[-0.1 -1.1 0.1 0.8 -0.4 0.1 -0.7 -0.5 1.4 -0.2 0.9 -1.1 -0.7 -0.5 0.8 -0.3 -0.7 0.2 1.5 -0.5 0.7 -1.4 1.1 -0.4 -0.8]
[-1.5 0.4 -0.1 -0.1 -0.6 -1.4 -1.9 0.5 1.1 -0.3 1.0 -0.8 3.1 -1.2 -1.0 0.3 -1.8 1.1 -0.5 0.7 0.2 0.1 1.1 1.5 -0.9]
[-1.3 -0.2 -1.0 0.0 0.6 -0.3 0.0 0.3 0.3 -0.5 0.6 0.4 -0.2 -0.8 -0.4 -1.0 0.4 -0.8 0.3 0.7 -0.1 0.1 1.3 1.0 -0.3]
[0.0 0.8 -0.5 0.7 0.0 -0.1 -1.9 -0.5 1.4 -0.2 2.0 -0.9 0.4 0.6 -0.3 0.7 -2.6 1.3 -0.9 2.8 1.2 -1.0 -1.4 0.5 -1.0]
[0.4 -3.2 -1.2 0.8 0.4 -0.6 1.9 1.1 0.2 -1.5 0.8 -0.5 -1.6 0.1 0.3 -0.9 1.7 -1.8 2.2 0.1 -0.2 1.6 1.2 1.8 2.2]
[-1.8 -0.2 1.0 0.3 0.1 0.3 0.3 -1.2 0.5 -1.0 1.6 -1.9 -0.7 -1.0 -0.8 -0.9 0.7 -1.8 -0.1 0.8 1.4 -0.4 2.0 -0.6 -1.7]
[0.3 1.3 0.9 0.4 -0.4 -0.7 -2.0 0.1 0.8 0.1 1.6 0.4 -0.5 0.6 -0.9 0.5 -1.2 1.6 -0.7 2.7 0.8 -1.0 -1.4 -0.1 -0.2]
[1.5 -2.4 -0.2 1.1 1.3 -0.8 -1.2 -0.8 0.9 0.0 0.9 0.6 -0.4 -1.1 -0.5 0.6 0.1 0.9 0.3 0.5 -0.2 0.7 1.5 -0.5 -0.3]
[-0.4 1.0 0.9 0.6 -0.2 -0.9 -2.3 0.2 0.7 0.2 1.9 -0.7 2.0 0.5 0.1 0.7 -2.8 1.5 -0.5 1.5 1.1 -1.0 -1.5 0.8 -0.1]
[-0.4 0.0 1.4 0.4 -0.2 -1.5 -3.0 0.0 0.8 1.3 0.5 -0.1 2.7 -0.8 0.1 0.5 -1.0 1.6 -0.6 0.6 0.7 -0.3 0.0 0.3 -0.6]
[-0.1 -1.2 0.2 -2.1 0.4 0.7 1.9 1.4 -0.3 0.1 2.3 -2.1 1.7 0.9 1.2 -1.5 -1.1 0.7 -1.6 -0.6 -0.7 -0.2 -0.9 1.9 0.9]
[-0.6 0.1 0.9 -0.7 -0.3 0.3 0.0 -0.2 0.3 0.1 0.6 0.3 2.0 -1.3 -1.2 -0.4 0.0 0.5 -0.1 0.4 -0.8 -0.5 0.3 1.2 -1.7]
[-2.0 -1.4 -0.1 -0.7 0.8 -0.9 0.2 -0.4 2.2 -1.0 1.8 0.4 -0.7 -2.3 -1.8 -0.8 0.3 -0.8 1.4 0.0 0.5 -0.3 3.2 0.8 -1.0]
[-0.5 0.3 -1.3 1.0 1.1 0.2 -0.3 -0.5 1.3 -0.6 1.1 -1.0 -0.6 0.4 -0.9 1.1 -1.2 -0.2 -0.8 2.3 1.5 0.7 -1.0 1.2 0.1]
[-0.8 -0.7 1.7 0.3 0.1 0.3 -0.1 -0.6 0.0 0.9 0.7 -0.9 -1.2 -0.8 0.1 -0.6 0.8 0.0 1.7 0.3 0.1 -0.8 0.9 0.4 -0.5]
[0.4 -1.8 0.4 0.4 0.6 0.2 1.4 -0.7 0.9 -1.3 1.2 -0.6 -0.4 -0.1 1.4 -1.0 -0.1 -0.2 -0.3 -0.5 -0.2 0.1 0.6 0.8 0.4]
[-0.3 0.8 2.0 -0.6 -1.0 0.7 -0.5 -0.3 -0.5 0.3 0.2 -0.7 2.2 -0.7 -0.6 -0.3 0.3 -0.4 -0.3 0.7 -0.2 -0.2 -0.4 0.4 -1.4]
[0.1 0.5 -0.8 1.2 0.7 -0.3 -1.3 -1.3 1.8 -0.2 1.8 -1.7 0.0 0.3 -0.5 0.9 -1.9 1.7 -1.2 3.3 0.7 0.0 -0.4 0.7 -1.4]
[0.1 1.5 1.0 0.4 -0.4 -0.3 -1.6 -0.3 1.0 -0.3 2.7 -0.9 -0.3 0.5 -0.1 0.3 -2.6 0.7 -0.1 1.7 1.2 -2.1 -0.8 0.3 -1.0]
[0.2 1.3 0.9 0.4 -0.5 -0.5 -1.4 -0.6 1.3 -0.3 1.9 -1.4 0.0 0.5 0.1 0.3 -3.3 0.5 0.5 1.6 1.1 -2.0 -1.2 0.0 -0.8]
[-0.5 1.5 0.8 1.0 0.3 -0.3 -1.5 -0.6 1.3 -1.0 2.2 -1.9 -0.6 0.4 -0.4 0.4 -2.8 0.7 0.0 1.7 1.6 -1.5 -1.4 0.2 -1.0]
[-1.4 1.8 -0.1 0.8 1.3 1.3 0.3 -1.3 1.1 -0.3 2.1 -0.4 -1.5 0.4 0.8 -0.9 -1.9 -0.2 1.9 0.6 1.7 0.1 -0.9 2.2 0.7]
[-0.8 -0.9 1.0 0.2 0.4 -0.1 1.1 -0.6 1.0 0.0 0.5 -2.1 0.9 -0.5 0.3 -0.5 -1.4 0.0 0.7 -1.0 0.1 -0.8 0.5 0.9 -0.8]
[-0.3 -0.8 0.7 0.7 0.3 0.5 0.7 -0.9 0.1 -0.7 0.8 -1.1 -0.3 0.1 0.5 -0.2 0.2 -1.1 0.8 0.2 1.0 -0.3 0.7 -0.7 -1.0]
[-0.8 -1.5 -0.3 -0.5 1.4 -0.6 0.1 0.2 1.1 -1.4 0.9 0.4 0.3 -1.4 -1.4 -1.0 0.8 -0.3 0.1 0.1 -0.5 0.4 1.7 0.6 0.5]
[0.6 0.2 -0.3 1.4 -0.7 -0.7 -2.9 -0.1 0.3 1.3 1.2 0.1 0.1 -0.8 0.5 0.6 -0.6 2.4 -0.3 2.1 -0.8 -1.3 0.1 -1.6 -0.8]
[-0.5 -0.1 0.5 0.5 -0.6 -0.6 -0.8 -0.2 0.9 0.2 0.9 -1.1 1.5 -0.5 -0.2 0.6 -2.9 0.4 0.3 0.0 0.5 -1.1 -0.1 1.1 -1.4]
[1.7 -2.0 -1.3 1.3 0.2 -0.4 -0.8 0.3 0.4 -0.5 1.6 0.7 0.5 -0.1 1.1 0.1 0.0 -0.4 0.6 -0.7 0.4 0.3 0.6 -0.3 1.6]
[-1.0 0.6 -0.7 -1.2 -1.0 0.4 -1.7 0.9 0.6 -0.1 2.3 -0.1 0.7 -0.9 -0.7 -0.6 -1.1 1.2 -0.8 1.1 -0.4 -2.4 0.2 0.4 -0.8]
[1.3 0.2 -1.1 0.1 -0.1 -0.1 -1.7 0.3 0.0 0.5 0.8 0.4 0.0 0.0 1.2 0.3 -0.1 0.3 0.4 0.7 -0.2 -0.7 -0.2 -0.2 1.0]
[0.5 -1.2 -0.7 1.1 1.1 1.0 1.0 -1.0 0.8 -0.5 1.6 0.5 -1.1 -0.3 1.5 -0.9 -0.8 -0.9 2.7 -0.6 0.8 1.1 0.8 0.9 1.1]
[-0.5 -0.6 0.9 -0.5 -1.5 1.0 0.1 -0.2 0.4 0.2 2.1 -1.4 -0.8 -0.3 1.0 -0.9 -1.5 0.5 1.1 -0.6 0.6 -2.5 0.2 -0.2 -1.3]
[-0.5 0.3 0.2 0.2 1.4 0.4 1.5 -1.3 1.2 -1.4 1.0 -2.0 -2.0 0.9 -0.5 -0.1 -1.4 -2.3 1.3 -0.4 2.1 -0.3 -0.1 2.0 0.0]
[0.2 0.7 -0.4 -0.3 0.4 -0.1 -1.3 0.0 1.1 -0.6 1.7 -0.6 0.4 0.9 0.9 0.3 -1.7 1.2 -1.8 1.6 0.0 -1.0 -1.7 0.5 0.0]
[-0.1 -2.4 0.5 -0.2 -0.6 0.3 1.4 0.8 1.1 -0.7 1.3 -0.9 -2.2 -0.6 -1.0 -1.2 0.6 -0.4 1.6 0.1 -0.3 0.4 0.4 1.5 0.0]
[1.6 -3.4 1.0 -0.1 1.9 -0.2 1.5 -0.7 1.4 -1.3 1.4 -1.6 0.1 0.2 1.8 -1.3 -0.6 -0.1 -0.1 -0.8 -0.5 0.1 1.0 0.6 1.0]
[0.9 -0.2 1.4 0.0 -0.9 -0.5 -2.6 0.1 -1.0 1.4 0.4 0.1 0.4 0.2 1.8 0.0 0.9 1.2 -1.7 1.0 -1.6 -1.3 -0.1 -0.9 0.2]
[-1.6 0.1 0.6 -1.6 -0.2 1.3 0.3 -0.4 0.7 0.2 0.9 0.1 1.5 -1.4 -0.2 -1.4 1.2 0.1 -0.7 0.9 -1.6 -0.4 0.3 1.0 -0.2]
[-0.9 -0.8 -0.5 -0.1 1.0 -1.2 -0.4 0.5 1.8 -1.6 1.7 1.3 0.2 -1.7 -2.5 -0.3 0.5 -0.5 0.3 1.3 1.1 0.5 1.3 1.4 0.7]
[-1.2 0.3 -1.3 -0.6 1.0 0.6 0.4 -0.6 0.7 -0.2 1.4 0.2 0.0 -0.2 1.2 -1.5 -0.1 0.0 -0.4 0.7 -0.9 0.2 -0.3 1.2 1.8]
[0.6 -1.8 0.8 1.3 1.1 -0.1 1.1 -0.9 0.7 -1.3 1.2 -0.2 -0.2 -0.8 0.1 -0.6 0.7 -1.8 1.6 -0.4 1.2 0.5 1.9 -1.0 -0.6]
[-0.7 -1.8 -0.2 0.4 0.9 0.0 0.6 -0.7 1.1 -1.0 0.6 -0.3 -0.8 -1.4 -0.9 -0.5 0.6 -1.1 1.9 -0.5 0.9 0.2 2.1 0.4 -0.9]
[-1.5 -2.6 -0.2 -0.1 0.3 -1.0 0.6 0.0 1.2 -1.2 1.7 -0.1 0.1 -1.9 -1.7 -1.4 1.5 -0.5 1.2 0.9 -0.4 0.5 2.2 1.0 0.1]
[0.1 -1.2 0.8 0.9 1.0 -0.1 1.3 -1.8 1.4 -0.8 1.4 -0.9 -1.3 -0.6 -0.4 -0.6 -0.9 -0.8 2.1 -0.9 1.8 -0.3 1.1 0.3 -0.6]
[-0.6 -0.1 -0.3 0.0 -0.5 -0.5 -1.0 0.5 0.6 -0.6 1.8 0.4 0.3 -1.8 -1.2 -0.3 0.3 0.5 -0.5 0.9 -0.4 -0.6 1.0 0.1 -0.2]
[-0.6 -0.4 0.5 -0.4 0.1 -1.2 -0.9 0.2 1.1 -0.1 0.7 -2.0 2.9 0.2 1.2 0.0 -2.6 1.0 -2.2 0.9 -1.0 -0.2 -0.8 1.1 0.1]
[-0.5 -0.5 -1.6 0.7 1.2 0.8 0.8 0.5 0.6 -0.4 0.3 -1.2 -0.8 -0.5 -0.2 -0.4 1.0 -2.1 1.7 -0.6 0.0 -0.7 1.5 1.4 0.2]
[0.8 -0.8 -1.4 1.1 1.0 1.5 0.7 -0.2 0.2 -0.3 -0.4 -1.0 0.1 0.8 0.7 0.1 -0.4 -1.0 -0.4 0.4 -0.8 1.3 -0.2 2.1 0.6]
[-1.6 0.6 1.2 0.3 -0.3 -0.8 -0.9 0.5 0.3 -0.7 0.5 -1.1 2.5 -0.4 -0.9 0.1 0.1 -1.4 -1.4 2.2 1.0 0.8 0.6 -0.5 -1.9]
[-0.3 0.7 1.3 0.8 -1.7 0.4 -1.4 -0.6 0.4 0.0 2.3 -2.3 0.1 0.0 1.5 0.1 -1.7 -0.4 -0.4 1.6 0.8 -2.0 0.5 -2.3 -2.6]
[-1.0 0.5 1.8 -1.5 -1.1 1.9 1.1 0.8 -0.9 0.3 2.2 -1.7 -0.5 0.3 0.3 -1.5 0.6 -1.9 0.5 0.7 2.0 -0.6 0.3 -1.2 -2.0]
[0.5 1.1 2.6 -0.7 -1.4 1.6 -0.6 -0.9 -0.2 0.6 1.6 -0.2 0.9 -0.6 0.4 -0.7 -0.8 0.9 0.5 0.5 -1.1 -2.3 -1.1 0.1 -1.9]
[0.3 -1.1 -0.6 1.2 0.9 1.1 0.3 -1.0 0.5 -0.7 1.4 1.0 -1.4 -0.3 1.3 -0.8 -0.6 -1.0 2.8 -1.3 0.9 0.5 0.4 0.9 1.2]
[-1.6 0.0 -0.3 -1.3 0.0 -0.3 -0.1 0.3 0.6 -0.1 0.9 -0.8 0.9 -0.4 -0.6 -0.8 1.2 -0.5 -1.8 1.6 -0.3 0.4 0.6 0.4 -0.4]
[0.6 -2.5 0.1 0.0 1.1 -0.1 1.3 -1.0 1.3 -1.1 1.0 -0.8 -0.4 -0.5 1.1 -0.8 0.0 -0.6 1.4 -1.4 0.4 -0.1 1.3 0.0 0.9]
[-0.3 -0.2 -2.6 0.8 1.3 1.0 0.8 0.2 0.7 -0.6 1.3 0.5 -0.3 -0.1 0.7 -1.0 0.9 -2.0 0.5 -0.2 0.2 1.2 0.7 2.1 2.3]
[0.6 -1.3 0.4 0.9 -0.3 -0.2 1.1 -1.2 0.9 -0.9 1.8 -1.1 -0.8 -0.9 0.8 -0.6 -1.4 -0.3 1.9 -1.1 0.3 -1.1 1.5 -0.6 -1.1]
[-1.7 -2.2 0.1 0.0 0.4 -1.0 0.4 -0.6 1.1 -1.1 1.3 -0.4 -0.2 -1.9 -1.7 -1.2 0.5 -0.6 1.9 -0.3 0.6 -0.3 2.7 0.8 -0.7]
[-2.1 -0.4 -1.0 -0.1 1.2 -0.9 -0.6 0.8 1.6 -0.5 0.8 -0.4 2.6 -1.3 -1.7 -0.3 0.0 -0.8 -0.6 0.4 -0.1 1.0 1.7 2.9 0.3]
[0.4 -2.4 1.0 0.0 0.0 -0.8 -0.6 0.5 0.9 -0.4 0.6 0.2 -1.1 -0.4 -0.3 -0.8 1.7 -0.2 1.8 0.3 -0.5 0.5 1.3 0.4 0.8]
[-0.2 0.2 0.8 0.6 -0.7 -1.5 -1.6 0.3 0.3 1.1 0.7 -0.1 2.1 -0.5 -0.4 0.6 -0.8 1.2 -0.9 0.7 -0.5 0.3 -0.2 0.2 -0.6]
[0.3 0.0 0.7 -1.1 1.0 -0.5 -0.6 -0.9 0.5 -0.6 2.3 -1.5 1.1 1.8 1.3 -0.7 -1.6 1.1 -2.8 1.6 -0.4 -1.0 -2.0 0.9 0.6]
[-2.7 -1.5 0.2 -0.2 -0.7 -0.7 1.2 -0.1 1.6 -0.4 1.3 -1.9 -1.0 -1.4 -1.5 -1.5 1.5 -0.1 1.2 1.4 -0.8 -0.6 1.9 1.9 -1.0]
[-0.8 0.1 0.8 0.5 0.4 0.1 0.9 0.6 0.0 -0.1 0.1 -0.4 2.2 0.1 0.4 0.3 -1.1 -0.3 -0.6 -0.6 -0.4 1.1 -0.4 2.6 0.1]
[-0.9 -0.1 0.6 0.3 -0.2 0.6 0.0 -1.4 1.1 0.5 1.1 -2.2 -0.8 -0.5 0.3 -0.1 -2.0 0.9 0.8 0.7 0.2 -2.0 0.7 0.5 -2.3]
[-0.7 -0.5 1.6 0.0 0.3 0.0 1.2 -0.6 -0.3 -0.8 1.1 -2.2 0.8 0.4 1.3 -0.9 0.5 -1.5 -1.8 1.1 0.5 -0.7 0.9 -0.9 -1.0]

[0.3 0.0 0.7 -1.1 1.0 -0.5 -0.6 -0.9 0.5 -0.6 2.3 -1.5 1.1 1.8 1.3 -0.7 -1.6 1.1 -2.8 1.6 -0.4 -1.0 -2.0 0.9 0.6] 0 1 2
[-0.9 -0.1 0.6 0.3 -0.2 0.6 0.0 -1.4 1.1 0.5 1.1 -2.2 -0.8 -0.5 0.3 -0.1 -2.0 0.9 0.8 0.7 0.2 -2.0 0.7 0.5 -2.3] 3 2 4
[0.1 1.5 1.0 0.4 -0.4 -0.3 -1.6 -0.3 1.0 -0.3 2.7 -0.9 -0.3 0.5 -0.1 0.3 -2.6 0.7 -0.1 1.7 1.2 -2.1 -0.8 0.3 -1.0] 2 1 3
[-0.4 0.0 1.4 0.4 -0.2 -1.5 -3.0 0.0 0.8 1.3 0.5 -0.1 2.7 -0.8 0.1 0.5 -1.0 1.6 -0.6 0.6 0.7 -0.3 0.0 0.3 -0.6] 5 6 2
[0.2 1.3 0.9 0.4 -0.5 -0.5 -1.4 -0.6 1.3 -0.3 1.9 -1.4 0.0 0.5 0.1 0.3 -3.3 0.5 0.5 1.6 1.1 -2.0 -1.2 0.0 -0.8] 2 1 3
[-0.9 -0.8 -0.5 -0.1 1.0 -1.2 -0.4 0.5 1.8 -1.6 1.7 1.3 0.2 -1.7 -2.5 -0.3 0.5 -0.5 0.3 1.3 1.1 0.5 1.3 1.4 0.7] 7 8 1
[-0.3 0.8 2.0 -0.6 -1.0 0.7 -0.5 -0.3 -0.5 0.3 0.2 -0.7 2.2 -0.7 -0.6 -0.3 0.3 -0.4 -0.3 0.7 -0.2 -0.2 -0.4 0.4 -1.4] 9 10 5
[0.2 0.7 -0.4 -0.3 0.4 -0.1 -1.3 0.0 1.1 -0.6 1.7 -0.6 0.4 0.9 0.9 0.3 -1.7 1.2 -1.8 1.6 0.0 -1.0 -1.7 0.5 0.0] 2 1 0
[0.5 1.1 2.6 -0.7 -1.4 1.6 -0.6 -0.9 -0.2 0.6 1.6 -0.2 0.9 -0.6 0.4 -0.7 -0.8 0.9 0.5 0.5 -1.1 -2.3 -1.1 0.1 -1.9] 9 2 3
[-1.4 1.8 -0.1 0.8 1.3 1.3 0.3 -1.3 1.1 -0.3 2.1 -0.4 -1.5 0.4 0.8 -0.9 -1.9 -0.2 1.9 0.6 1.7 0.1 -0.9 2.2 0.7] 11 1 3
[-1.0 0.6 -0.7 -1.2 -1.0 0.4 -1.7 0.9 0.6 -0.1 2.3 -0.1 0.7 -0.9 -0.7 -0.6 -1.1 1.2 -0.8 1.1 -0.4 -2.4 0.2 0.4 -0.8] 2 7 12
[-1.2 0.3 -1.3 -0.6 1.0 0.6 0.4 -0.6 0.7 -0.2 1.4 0.2 0.0 -0.2 1.2 -1.5 -0.1 0.0 -0.4 0.7 -0.9 0.2 -0.3 1.2 1.8] 11 0 7
[-0.5 1.5 0.8 1.0 0.3 -0.3 -1.5 -0.6 1.3 -1.0 2.2 -1.9 -0.6 0.4 -0.4 0.4 -2.8 0.7 0.0 1.7 1.6 -1.5 -1.4 0.2 -1.0] 1 2 3
[-0.1 -1.2 0.2 -2.1 0.4 0.7 1.9 1.4 -0.3 0.1 2.3 -2.1 1.7 0.9 1.2 -1.5 -1.1 0.7 -1.6 -0.6 -0.7 -0.2 -0.9 1.9 0.9] 0 12 5
[-1.8 -0.2 1.0 0.3 0.1 0.3 0.3 -1.2 0.5 -1.0 1.6 -1.9 -0.7 -1.0 -0.8 -0.9 0.7 -1.8 -0.1 0.8 1.4 -0.4 2.0 -0.6 -1.7] 3 10 7
[-0.5 -0.5 -1.6 0.7 1.2 0.8 0.8 0.5 0.6 -0.4 0.3 -1.2 -0.8 -0.5 -0.2 -0.4 1.0 -2.1 1.7 -0.6 0.0 -0.7 1.5 1.4 0.2] 13 3 7
[-0.3 -0.8 0.7 0.7 0.3 0.5 0.7 -0.9 0.1 -0.7 0.8 -1.1 -0.3 0.1 0.5 -0.2 0.2 -1.1 0.8 0.2 1.0 -0.3 0.7 -0.7 -1.0] 3 10 8
[1.6 -3.4 1.0 -0.1 1.9 -0.2 1.5 -0.7 1.4 -1.3 1.4 -1.6 0.1 0.2 1.8 -1.3 -0.6 -0.1 -0.1 -0.8 -0.5 0.1 1.0 0.6 1.0] 0 8 3
[-0.5 -0.1 0.5 0.5 -0.6 -0.6 -0.8 -0.2 0.9 0.2 0.9 -1.1 1.5 -0.5 -0.2 0.6 -2.9 0.4 0.3 0.0 0.5 -1.1 -0.1 1.1 -1.4] 5 2 3
[-0.4 1.0 0.9 0.6 -0.2 -0.9 -2.3 0.2 0.7 0.2 1.9 -0.7 2.0 0.5 0.1 0.7 -2.8 1.5 -0.5 1.5 1.1 -1.0 -1.5 0.8 -0.1] 2 1 5
[-0.7 -0.5 1.6 0.0 0.3 0.0 1.2 -0.6 -0.3 -0.8 1.1 -2.2 0.8 0.4 1.3 -0.9 0.5 -1.5 -1.8 1.1 0.5 -0.7 0.9 -0.9 -1.0] 10 0 3
[-1.6 0.1 0.6 -1.6 -0.2 1.3 0.3 -0.4 0.7 0.2 0.9 0.1 1.5 -1.4 -0.2 -1.4 1.2 0.1 -0.7 0.9 -1.6 -0.4 0.3 1.0 -0.2] 7 9 0
[-0.2 0.2 0.8 0.6 -0.7 -1.5 -1.6 0.3 0.3 1.1 0.7 -0.1 2.1 -0.5 -0.4 0.6 -0.8 1.2 -0.9 0.7 -0.5 0.3 -0.2 0.2 -0.6] 5 6 2
[1.7 -2.0 -1.3 1.3 0.2 -0.4 -0.8 0.3 0.4 -0.5 1.6 0.7 0.5 -0.1 1.1 0.1 0.0 -0.4 0.6 -0.7 0.4 0.3 0.6 -0.3 1.6] 8 2 13
[-2.0 -1.4 -0.1 -0.7 0.8 -0.9 0.2 -0.4 2.2 -1.0 1.8 0.4 -0.7 -2.3 -1.8 -0.8 0.3 -0.8 1.4 0.0 0.5 -0.3 3.2 0.8 -1.0] 7 3 8
[0.6 -1.8 0.8 1.3 1.1 -0.1 1.1 -0.9 0.7 -1.3 1.2 -0.2 -0.2 -0.8 0.1 -0.6 0.7 -1.8 1.6 -0.4 1.2 0.5 1.9 -1.0 -0.6] 8 3 10
[-0.7 -1.8 -0.2 0.4 0.9 0.0 0.6 -0.7 1.1 -1.0 0.6 -0.3 -0.8 -1.4 -0.9 -0.5 0.6 -1.1 1.9 -0.5 0.9 0.2 2.1 0.4 -0.9] 3 8 7
[-1.5 -2.6 -0.2 -0.1 0.3 -1.0 0.6 0.0 1.2 -1.2 1.7 -0.1 0.1 -1.9 -1.7 -1.4 1.5 -0.5 1.2 0.9 -0.4 0.5 2.2 1.0 0.1] 7 8 14
[-0.6 -0.4 0.5 -0.4 0.1 -1.2 -0.9 0.2 1.1 -0.1 0.7 -2.0 2.9 0.2 1.2 0.0 -2.6 1.0 -2.2 0.9 -1.0 -0.2 -0.8 1.1 0.1] 5 0 2
[1.5 -2.4 -0.2 1.1 1.3 -0.8 -1.2 -0.8 0.9 0.0 0.9 0.6 -0.4 -1.1 -0.5 0.6 0.1 0.9 0.3 0.5 -0.2 0.7 1.5 -0.5 -0.3] 8 4 6
[0.1 -1.2 0.8 0.9 1.0 -0.1 1.3 -1.8 1.4 -0.8 1.4 -0.9 -1.3 -0.6 -0.4 -0.6 -0.9 -0.8 2.1 -0.9 1.8 -0.3 1.1 0.3 -0.6] 3 8 1
[0.6 -2.5 0.1 0.0 1.1 -0.1 1.3 -1.0 1.3 -1.1 1.0 -0.8 -0.4 -0.5 1.1 -0.8 0.0 -0.6 1.4 -1.4 0.4 -0.1 1.3 0.0 0.9] 8 3 0
[-1.6 0.0 -0.3 -1.3 0.0 -0.3 -0.1 0.3 0.6 -0.1 0.9 -0.8 0.9 -0.4 -0.6 -0.8 1.2 -0.5 -1.8 1.6 -0.3 0.4 0.6 0.4 -0.4] 7 0 10
[-1.3 -0.2 -1.0 0.0 0.6 -0.3 0.0 0.3 0.3 -0.5 0.6 0.4 -0.2 -0.8 -0.4 -1.0 0.4 -0.8 0.3 0.7 -0.1 0.1 1.3 1.0 -0.3] 7 13 3
[1.3 0.2 -1.1 0.1 -0.1 -0.1 -1.7 0.3 0.0 0.5 0.8 0.4 0.0 0.0 1.2 0.3 -0.1 0.3 0.4 0.7 -0.2 -0.7 -0.2 -0.2 1.0] 2 13 6
[-2.7 -1.5 0.2 -0.2 -0.7 -0.7 1.2 -0.1 1.6 -0.4 1.3 -1.9 -1.0 -1.4 -1.5 -1.5 1.5 -0.1 1.2 1.4 -0.8 -0.6 1.9 1.9 -1.0] 14 7 3
[-0.3 -0.2 -2.6 0.8 1.3 1.0 0.8 0.2 0.7 -0.6 1.3 0.5 -0.3 -0.1 0.7 -1.0 0.9 -2.0 0.5 -0.2 0.2 1.2 0.7 2.1 2.3] 13 7 11
[-0.8 0.1 0.8 0.5 0.4 0.1 0.9 0.6 0.0 -0.1 0.1 -0.4 2.2 0.1 0.4 0.3 -1.1 -0.3 -0.6 -0.6 -0.4 1.1 -0.4 2.6 0.1] 5 13 9
[-0.8 -1.5 -0.3 -0.5 1.4 -0.6 0.1 0.2 1.1 -1.4 0.9 0.4 0.3 -1.4 -1.4 -1.0 0.8 -0.3 0.1 0.1 -0.5 0.4 1.7 0.6 0.5] 7 8 0
[-1.5 0.4 -0.1 -0.1 -0.6 -1.4 -1.9 0.5 1.1 -0.3 1.0 -0.8 3.1 -1.2 -1.0 0.3 -1.8 1.1 -0.5 0.7 0.2 0.1 1.1 1.5 -0.9] 5 7 2
[0.3 -1.1 -0.6 1.2 0.9 1.1 0.3 -1.0 0.5 -0.7 1.4 1.0 -1.4 -0.3 1.3 -0.8 -0.6 -1.0 2.8 -1.3 0.9 0.5 0.4 0.9 1.2] 11 8 3
[0.0 0.8 -0.5 0.7 0.0 -0.1 -1.9 -0.5 1.4 -0.2 2.0 -0.9 0.4 0.6 -0.3 0.7 -2.6 1.3 -0.9 2.8 1.2 -1.0 -1.4 0.5 -1.0] 1 2 4
[-1.6 0.6 1.2 0.3 -0.3 -0.8 -0.9 0.5 0.3 -0.7 0.5 -1.1 2.5 -0.4 -0.9 0.1 0.1 -1.4 -1.4 2.2 1.0 0.8 0.6 -0.5 -1.9] 10 5 7
[0.9 -0.2 1.4 0.0 -0.9 -0.5 -2.6 0.1 -1.0 1.4 0.4 0.1 0.4 0.2 1.8 0.0 0.9 1.2 -1.7 1.0 -1.6 -1.3 -0.1 -0.9 0.2] 6 0 2
[-2.1 -0.4 -1.0 -0.1 1.2 -0.9 -0.6 0.8 1.6 -0.5 0.8 -0.4 2.6 -1.3 -1.7 -0.3 0.0 -0.8 -0.6 0.4 -0.1 1.0 1.7 2.9 0.3] 7 5 13
[-0.8 -0.7 1.7 0.3 0.1 0.3 -0.1 -0.6 0.0 0.9 0.7 -0.9 -1.2 -0.8 0.1 -0.6 0.8 0.0 1.7 0.3 0.1 -0.8 0.9 0.4 -0.5] 3 6 14
[-0.5 0.3 -1.3 1.0 1.1 0.2 -0.3 -0.5 1.3 -0.6 1.1 -1.0 -0.6 0.4 -0.9 1.1 -1.2 -0.2 -0.8 2.3 1.5 0.7 -1.0 1.2 0.1] 1 4 13
[-0.6 -0.1 -0.3 0.0 -0.5 -0.5 -1.0 0.5 0.6 -0.6 1.8 0.4 0.3 -1.8 -1.2 -0.3 0.3 0.5 -0.5 0.9 -0.4 -0.6 1.0 0.1 -0.2] 7 2 8
[-0.6 0.1 0.9 -0.7 -0.3 0.3 0.0 -0.2 0.3 0.1 0.6 0.3 2.0 -1.3 -1.2 -0.4 0.0 0.5 -0.1 0.4 -0.8 -0.5 0.3 1.2 -1.7] 9 7 5
[-1.7 -2.2 0.1 0.0 0.4 -1.0 0.4 -0.6 1.1 -1.1 1.3 -0.4 -0.2 -1.9 -1.7 -1.2 0.5 -0.6 1.9 -0.3 0.6 -0.3 2.7 0.8 -0.7] 7 3 8
[-0.3 0.7 1.3 0.8 -1.7 0.4 -1.4 -0.6 0.4 0.0 2.3 -2.3 0.1 0.0 1.5 0.1 -1.7 -0.4 -0.4 1.6 0.8 -2.0 0.5 -2.3 -2.6] 2 3 10
[0.3 1.3 0.9 0.4 -0.4 -0.7 -2.0 0.1 0.8 0.1 1.6 0.4 -0.5 0.6 -0.9 0.5 -1.2 1.6 -0.7 2.7 0.8 -1.0 -1.4 -0.1 -0.2] 1 2 6
[0.4 -1.8 0.4 0.4 0.6 0.2 1.4 -0.7 0.9 -1.3 1.2 -0.6 -0.4 -0.1 1.4 -1.0 -0.1 -0.2 -0.3 -0.5 -0.2 0.1 0.6 0.8 0.4] 0 8 3
[-0.1 -1.1 0.1 0.8 -0.4 0.1 -0.7 -0.5 1.4 -0.2 0.9 -1.1 -0.7 -0.5 0.8 -0.3 -0.7 0.2 1.5 -0.5 0.7 -1.4 1.1 -0.4 -0.8] 3 2 8
[-0.1 -2.4 0.5 -0.2 -0.6 0.3 1.4 0.8 1.1 -0.7 1.3 -0.9 -2.2 -0.6 -1.0 -1.2 0.6 -0.4 1.6 0.1 -0.3 0.4 0.4 1.5 0.0] 14 8 12
[0.4 -3.2 -1.2 0.8 0.4 -0.6 1.9 1.1 0.2 -1.5 0.8 -0.5 -1.6 0.1 0.3 -0.9 1.7 -1.8 2.2 0.1 -0.2 1.6 1.2 1.8 2.2] 13 14 8
[-0.5 0.3 0.2 0.2 1.4 0.4 1.5 -1.3 1.2 -1.4 1.0 -2.0 -2.0 0.9 -0.5 -0.1 -1.4 -2.3 1.3 -0.4 2.1 -0.3 -0.1 2.0 0.0] 3 1 13
